In the data rows, 128 means zero.
Here are some points:
[153 118 136 169  94  90 167  96]
[101 128 101 105 153 105  93 142]
[164 114 127 128 105 130 153 102]
[178 103 179 163  69 142 166 130]
[134 134 132 134 118 145 135 145]
[115 117 150 106 147 184  64 209]
[112 156  94 120 146 102 137  97]
[ 91 145 101  92 177 147  77 152]
[112 138 130 114 136 170  93 170]
[134 108 150 168  90  73 172 103]
[122 134 100 107 157 124 118 119]
[149 129 135 148 112 119 168 115]
[108  98 160 118 118 159  76 185]
[130 109 155 161  92  99 143 120]
[122 150 108  90 153 169 102 144]
[ 91 146 107  81 193 164  61 164]
[122 117 172 138  99 167 105 189]
[ 91 145  78 110 170  75 115  98]
[103 147 123 105 165 152  86 173]
[ 90 142 113 137 145  93 123 103]
[159 112 153 136  92 153 135 156]
[143 131 155 162 107 129 142 136]
[ 97 134 105  94 182 133  76 147]
[127 125 123 128 133 126 136 115]
[141 124 117 150 100  76 172  79]
[126 115 169 140 117 167 102 179]
Then 12 other points, each followed by its number:
[165  93 185 166  78 154 147 154] 0
[ 93 145 142 112 163 175  67 202] 1
[110 124 113 112 140 121 100 130] 2
[120 143  82 106 161  98 138  96] 3
[166 115 154 153 103 143 156 120] 4
[108 146 109 124 171 111 129 104] 5
[ 93 141 131 118 151 143  80 172] 6
[163 125 144 175  86 105 189  98] 7
[128 123 128 132 138 126 131 126] 8
[158 141  77 114 140 104 180  54] 9
[126 110 181 139 111 172  98 182] 10
[126 126 132 125 145 147 115 145] 11
Which three of these numbered points are nearest to each point below, ignoring the 2 directions in which the first points spread most? Their numbers follow each, nearest first.
[161 119 139 139  96 127 176 123] > 3 7 4
[121 158  91 134 148 104 151  88] > 7 11 4
[104 151 106 116 189 138  78 140] > 5 11 8
[136 120 137 138 127 142 126 131] > 11 8 0
[130 135 100 111 156 123 131  96] > 4 3 11
[153 146  91 121 123 123 170  75] > 9 4 3
[155  89 192 156  78 162 133 167] > 0 2 8
[ 69 163  73  97 191  80  81 124] > 6 1 10
[134 142 112 142 110  92 175  84] > 7 3 11
[138 113 142 142  88 112 142 132] > 2 6 0
[ 94 168  72  77 212 137  78 124] > 4 7 11
[115 126 122 157 122  63 159  66] > 10 6 2
[147 125 137 133 104 135 151 123] > 3 7 4
[114 157  66  84 192 128 103 100] > 4 3 9
